One turn sends every row of this set to another row. A few are shown first. Where does it send the rows asked after them?
futo: [-2.14 -1.09  2.27  2.17 -3.34 -1.11 -3.52 -0.44 -1.40 -0.06 -0.29 -0.37]
buk: [-2.64 -3.14  0.28  2.42 -1.32 -3.19 -0.50  1.65 -1.52  0.40  0.24  0.19]
Gak: [-3.02 -2.03  1.38  2.63 -2.70  0.02 -2.30 -1.13 -1.32  0.66  0.82  0.41]
Dil: [ 0.77 -0.87  1.69  2.05 -0.70 -1.71 -0.73 -0.40 -2.80 -1.32 -1.28 -1.23]
tef: [-1.90 -1.19  1.35  2.27 -3.57 -0.73 -2.35 -1.35 -1.79 -0.23  0.39  0.23]
sebed: [-3.34  1.85  2.53  2.03  2.45 -1.44 -1.45 -0.91 -1.06  1.16  0.01 -0.52]
pilu: [-3.13  1.14  0.75  2.42  0.27 -4.91 -1.29  0.03 -0.77  1.92 -0.42 -0.45]
nok: [-2.57 -3.06  2.13  2.92  1.53 -0.04 -0.99  0.82 -1.34  1.12 -0.34 -0.80]
pageg: [-1.66  0.36  2.96  1.91  0.23  1.51 -0.12 -0.52 -1.97  0.64  0.25 -0.16]
Pemi: [-1.73  3.14  0.44  2.17 -1.75 -2.81 -1.27 -0.34 -1.53  0.52  0.12 -0.77]
seb: [-2.50  0.51  1.38  2.77  1.31 -3.26  1.21  0.57 -0.50  2.20 -0.08  0.27]
ditu: [-2.28  2.63  2.64  1.74  1.77 -2.19 -1.71 -1.00 -1.45  0.35 -0.57 -0.84]
Nit: [-0.82 -2.29  0.65  2.69  0.33 -0.12  0.81 -1.09 -2.48 -0.04  0.26 -0.25]
zogen: [-3.31 -1.88  2.34  2.47 -2.58 -0.47 -3.38 -0.06 -0.90  0.69  0.17 -0.04]
Vef: [-0.76  1.05  3.13  1.68 -0.37  0.94 -0.39 -0.58 -2.27  0.05 -0.30 -0.41]
sugub: [-1.79 -2.11  2.83  1.22 -0.03 -0.32 -1.10  2.11 -1.79  0.62 -1.23 -1.90]
mov: [-2.27  0.85  2.09  2.67  1.18 -3.82  0.19  1.22 -0.35  2.10 -0.83 -0.24]
Bati: [-1.61 -3.45 -0.15  2.30 -1.12 -3.26 -1.48 -0.95 -1.41 -0.08  0.20 -0.01]
voz: [-1.93  2.60  1.76  1.69  1.49 -1.87 -0.64 -1.98 -1.81  0.10  0.12 -0.32]
nufog: [-2.00  0.32  3.69  1.91  0.53  1.23 -1.05  0.30 -1.64  0.82 -0.30 -0.58]
bire: [-1.93 -3.40  0.96  2.23 -0.83 -3.73 -2.88  0.20 -0.91  0.07 -0.57 -0.62]
Fuvum: [-3.48  0.16 -0.35  0.45 -1.22  0.37 -0.16  0.05 -1.02  1.59  0.98 -0.45]
lus: [-2.52  1.39  0.23  2.35 -0.13 -5.07 -0.74 -0.62 -1.12  1.56 -0.17 -0.21]
bir: [-1.49 -0.25  0.75  2.73  0.04 -1.43 -2.83 -3.14 -1.17 -1.16 -0.55 -0.78]
nera: [-1.78  1.49 -0.21 -0.08 -2.42 -0.72 -0.50 -0.24 -1.70  0.34  0.14 -0.92]
tumop: [-2.45 -2.90  0.72  2.22 -1.32 -3.59 -1.16  2.18 -1.37  0.19 -0.29 -0.23]
Nuval: [-4.01  0.25  1.01  0.31 -0.78 -0.16 -1.89  1.64 -0.36  1.94 -0.03 -1.33]
fab: [-2.09 -0.39  1.73  2.71  0.34 -1.62 -3.84 -2.12 -0.58 -0.82 -1.07 -1.28]
vumet: [-1.45  1.13  1.10  2.59  0.65 -3.62  1.54 -0.04 -1.01  1.53 -0.12  0.28]
Vip: [-1.05  1.00  3.88  1.66 -0.10  0.66 -1.25  0.24 -1.91  0.18 -0.82 -0.86]
dukup: [-1.01 -1.58  3.22  2.38  0.54 -1.52 -2.48  1.47 -1.56 -0.21 -1.88 -1.85]
dola: [-1.21  1.58  1.83  2.44  0.52 -4.19  0.59  0.58 -0.89  1.29 -0.93 -0.27]
gani: [-2.35  1.53  1.26 -0.09 -2.05 -1.22 -2.20  1.40 -0.98  0.60 -0.85 -1.77]
raro: [-0.54 -1.71  1.13  1.17 -0.99  0.01  0.95  0.08 -2.77 -0.23 -0.32 -1.01]
nerub: [-3.09  0.86 -0.19  2.52  0.26 -4.44 -0.25 -0.82 -1.00  1.93  0.30  0.12]
Fakig: [-2.42 -3.86  0.33  2.39 -0.54 -3.06 -2.07 -0.16 -0.89  0.52  0.16 -0.16]
letav: [-2.98  1.82  1.69  2.05  2.18 -1.17 -0.36 -1.81 -1.47  0.94  0.65 -0.09]
kimot: [-0.18 -1.13  2.29  0.87 -1.22 -0.93 -0.60  1.16 -2.55 -0.55 -1.47 -1.96]
bot: [-3.28  2.49  1.69  2.37 -0.65 -2.65 -2.77  1.25 -0.63  1.58 -0.35 -1.26]
les: [-1.87 -2.69 -0.07  2.21 -1.84 -3.47 -0.26  1.24 -1.84 -0.15  0.12  0.15]
Besif: [-3.65  0.61  0.33  2.60  0.60 -4.44 -0.83 -0.29 -0.62  2.47  0.18 -0.12]
Lub: [-3.01  1.96 -0.60  2.64 -1.00 -1.52  0.05 -1.00 -1.36  1.54  1.50  0.14]
ferat: [-1.77 -2.48  0.50  2.02 -1.88 -3.88 -1.00  1.76 -1.73 -0.34 -0.37 -0.27]
lidag: [-2.19 -2.75  1.64  1.58  0.14  0.65  0.41  0.96 -2.05  0.93 -0.06 -1.05]
Nozan: [-2.57 -1.18  0.54  3.01  0.66 -0.67 -2.43 -3.11 -0.77 -0.40  0.13 -0.39]
vopi: [-4.51  1.14  0.70  2.87  0.19 -1.31 -1.39  0.60 -0.38  2.57  1.00 -0.34]
dak: [-3.11 -1.20  1.47  2.99  1.08 -0.84 -3.49 -2.16 -0.32 -0.04 -0.41 -0.80]
Gobu: [-1.24 -2.96  0.45  2.08 -1.51 -3.84 -2.24 -0.52 -1.40 -0.54 -0.53 -0.48]

raro moves to kimot
Fuvum moves to nera
Now these:
Gobu moves to bire
nerub moves to lus
fab moves to dak
Gak moves to tef
dukup moves to nok
Lub moves to Pemi
Vip moves to nufog
ditu moves to sebed
tumop moves to buk
seb moves to vumet

